One turn sends every row of this set to another row. A few are shown first. Where does it send the rows asked after them?
q_881: | -4.64 | -1.24 | +2.20 | +0.07 | +2.48 | -1.16 | +1.42 | +2.04 | -0.75 | -0.96 | -0.88 | +1.11 | +1.71 | +1.70 | +0.42 | +1.02 | -0.34 | +0.46 | +0.23 |
q_251: | -1.55 | +0.78 | +1.71 | +0.92 | +0.80 | -0.30 | -0.19 | +0.91 | -1.30 | +0.24 | -2.02 | +1.11 | +2.02 | +2.33 | +1.23 | +3.34 | +0.46 | -0.86 | -0.37 |
q_217: | -1.39 | -1.79 | +1.14 | -1.30 | +1.13 | +0.05 | +0.50 | +0.24 | +0.06 | +2.32 | -1.69 | -0.13 | -0.78 | -0.25 | -1.30 | +1.77 | +0.48 | +1.27 | +2.57 |
q_303: | -4.27 | -0.77 | +1.70 | +1.14 | +1.67 | -0.83 | +1.44 | +1.01 | -1.78 | -1.63 | -1.85 | +0.94 | +0.95 | +2.06 | +0.80 | +0.45 | +0.54 | +1.88 | +1.72 |
q_580: | -0.60 | -0.54 | -0.82 | -1.63 | +1.77 | -0.81 | -0.12 | -0.21 | -1.11 | +1.46 | -1.99 | +1.03 | +0.63 | +2.20 | -2.20 | +1.05 | +0.52 | +0.67 | +2.51 |
q_40: | -1.36 | +1.29 | +0.96 | +0.93 | +0.41 | -0.59 | -0.17 | +0.03 | -1.39 | -0.07 | -2.56 | +0.11 | +1.38 | +2.81 | +1.87 | +2.85 | +0.28 | +0.35 | +0.61 |
q_32: | -0.34 | -0.84 | -0.03 | -2.15 | +1.85 | -1.27 | -0.13 | +0.35 | -0.36 | +1.55 | -1.23 | +1.22 | +1.19 | +2.02 | -2.44 | +1.21 | +0.12 | -0.12 | +1.70 |
q_945: | -1.29 | -2.06 | +1.39 | -1.48 | +1.28 | -0.18 | +0.59 | +0.62 | +0.37 | +2.39 | -1.27 | -0.01 | -0.38 | -0.51 | -1.32 | +1.80 | +0.47 | +0.77 | +2.19 |
q_651: | -0.59 | -1.22 | -0.99 | -1.51 | +2.39 | -1.10 | +0.20 | +0.53 | -1.15 | +1.62 | -1.32 | +1.23 | +1.49 | +1.44 | -1.87 | +0.89 | +1.13 | -0.06 | +2.16 |
q_740: | -2.89 | -2.01 | +3.02 | +0.01 | +1.01 | -0.70 | +0.46 | +0.64 | -0.32 | +0.18 | -0.30 | -0.60 | -0.81 | -0.97 | +0.03 | +1.16 | +0.02 | +1.16 | +2.23 |
q_153: | -3.26 | -1.95 | +2.32 | +0.01 | +0.39 | -0.68 | +0.56 | +0.28 | -0.38 | +0.59 | -1.04 | -0.51 | -0.77 | -1.12 | -0.11 | +0.84 | +0.59 | +1.12 | +2.54 |
q_161: | -3.92 | -1.32 | +2.74 | +0.42 | +1.84 | -1.51 | +1.51 | +1.97 | -0.77 | -1.48 | -0.67 | +1.23 | +1.87 | +1.63 | +0.53 | +0.65 | +0.11 | +0.60 | +0.54 |
q_46: | -0.21 | +0.22 | -0.44 | -1.39 | +1.72 | -0.71 | -0.15 | +0.15 | -1.18 | +0.77 | -0.86 | +0.87 | +1.83 | +2.66 | -1.94 | +0.57 | -0.60 | +1.06 | +2.67 |
q_31: | -4.56 | -0.28 | +2.59 | -0.22 | +1.57 | -0.84 | +0.91 | +1.01 | -0.55 | -1.21 | -1.76 | +0.84 | +0.48 | +2.80 | -0.14 | +1.28 | -1.32 | +1.45 | +0.58 |
q_824: | -0.44 | -0.18 | -0.91 | -0.82 | +1.82 | -0.23 | +0.30 | -0.18 | -1.48 | +0.62 | -0.71 | +1.46 | +2.14 | +2.19 | -1.97 | +0.31 | +0.19 | +1.18 | +2.49 |
q_109: | -2.69 | +1.52 | +1.26 | +1.72 | +0.38 | +0.95 | -0.99 | +1.17 | -1.62 | +0.46 | -1.36 | +1.09 | +1.07 | +1.48 | +1.50 | +2.73 | -0.18 | +0.16 | +1.39 |
q_870: | -2.90 | -1.84 | +2.92 | +0.07 | +0.88 | -0.55 | +0.41 | +0.37 | -0.45 | +0.16 | -0.59 | -0.69 | -1.09 | -0.75 | +0.02 | +1.15 | -0.06 | +1.43 | +2.46 |
q_103: | -0.11 | -0.32 | -0.23 | -1.59 | +2.06 | -1.02 | +0.02 | +0.81 | -0.91 | +0.88 | -0.17 | +1.05 | +2.51 | +2.14 | -1.86 | +0.55 | -0.43 | +0.33 | +2.15 |
q_676: | -1.09 | +0.76 | +1.75 | +0.40 | +0.63 | -1.14 | -0.10 | +0.82 | -0.60 | +0.06 | -1.56 | +0.37 | +2.19 | +2.38 | +1.70 | +3.00 | +0.00 | -0.70 | -0.32 |
q_493: | -2.60 | +0.93 | +1.33 | +1.67 | +0.82 | +0.61 | -0.78 | +1.88 | -1.43 | +0.61 | -0.69 | +1.26 | +1.86 | +0.88 | +1.69 | +2.67 | +0.13 | -0.59 | +0.95 |
q_515: | -0.20 | -0.04 | -0.15 | -1.35 | +1.54 | -0.46 | +0.08 | -0.12 | -0.83 | +0.58 | -0.44 | +1.51 | +2.10 | +2.48 | -2.35 | +0.54 | -0.48 | +0.95 | +2.01 |
q_596: | -3.83 | -0.29 | +3.16 | +0.15 | +0.93 | -1.17 | +1.01 | +0.85 | -0.54 | -1.75 | -1.61 | +0.96 | +0.65 | +2.78 | -0.04 | +0.92 | -0.90 | +1.63 | +0.91 |
q_47: | -3.00 | -2.02 | +2.70 | +0.22 | +1.11 | -0.56 | +0.56 | +0.57 | -0.61 | +0.20 | -0.46 | -0.64 | -0.86 | -1.01 | +0.19 | +1.04 | +0.28 | +1.32 | +2.47 |
q_198: | -0.32 | -0.27 | -1.03 | -1.01 | +2.27 | -0.70 | +0.16 | +0.57 | -1.61 | +0.89 | -0.63 | +0.96 | +2.35 | +2.04 | -1.48 | +0.33 | +0.14 | +0.80 | +2.78 |
q_621: | -1.44 | +0.47 | +0.55 | +1.20 | +1.19 | -0.83 | +0.27 | +0.89 | -1.62 | +0.15 | -1.85 | +0.36 | +2.38 | +1.85 | +2.39 | +2.61 | +1.15 | -0.44 | +0.36 |
q_164: | -0.30 | -0.55 | -0.50 | -1.13 | +1.99 | -0.59 | +0.37 | +0.37 | -1.04 | +0.70 | -0.07 | +1.63 | +2.72 | +1.86 | -2.02 | +0.37 | +0.13 | +0.49 | +1.92 |
q_75: | -1.43 | -2.15 | +0.87 | -1.12 | +1.46 | -0.02 | +0.72 | +0.60 | -0.10 | +2.41 | -1.46 | -0.04 | -0.39 | -0.67 | -1.06 | +1.64 | +0.94 | +0.98 | +2.57 |
q_3: | -3.11 | -1.81 | +2.70 | -0.25 | +0.17 | -0.76 | +0.39 | +0.21 | -0.05 | +0.56 | -0.98 | -0.52 | -0.85 | -0.90 | -0.33 | +0.99 | +0.21 | +1.05 | +2.36 |
q_965: | -4.96 | -0.70 | +1.22 | +0.71 | +2.29 | -0.52 | +1.35 | +1.15 | -1.75 | -1.11 | -2.03 | +0.82 | +0.78 | +2.13 | +0.67 | +0.81 | +0.05 | +1.70 | +1.38 |
q_354: | -1.75 | +0.67 | +1.05 | +1.34 | +1.04 | -0.12 | -0.01 | +0.88 | -1.82 | +0.27 | -2.25 | +1.09 | +2.04 | +2.10 | +1.58 | +3.15 | +1.00 | -0.63 | +0.02 |
q_394: | -2.41 | +1.35 | +2.07 | +1.16 | +0.28 | +0.55 | -1.11 | +1.52 | -0.87 | +0.46 | -0.79 | +1.19 | +1.42 | +1.47 | +1.20 | +2.96 | -0.72 | -0.43 | +0.69 |
q_724: | -3.11 | -2.09 | +2.63 | -0.20 | +0.43 | -0.88 | +0.54 | +0.51 | -0.04 | +0.65 | -0.72 | -0.44 | -0.53 | -1.21 | -0.20 | +0.92 | +0.47 | +0.78 | +2.24 |
q_665: | -1.71 | +1.07 | +1.35 | +1.13 | +0.65 | +0.00 | -0.24 | +0.47 | -1.65 | +0.16 | -2.54 | +0.98 | +1.55 | +2.57 | +1.28 | +3.30 | +0.53 | -0.31 | +0.08 |

q_164 moves to q_824
q_217 moves to q_945
Now these:
q_3 moves to q_724
q_651 moves to q_580
q_870 moves to q_740
q_394 moves to q_493
q_161 moves to q_303
q_676 moves to q_621
q_881 moves to q_965
q_251 moves to q_354
q_46 moves to q_103

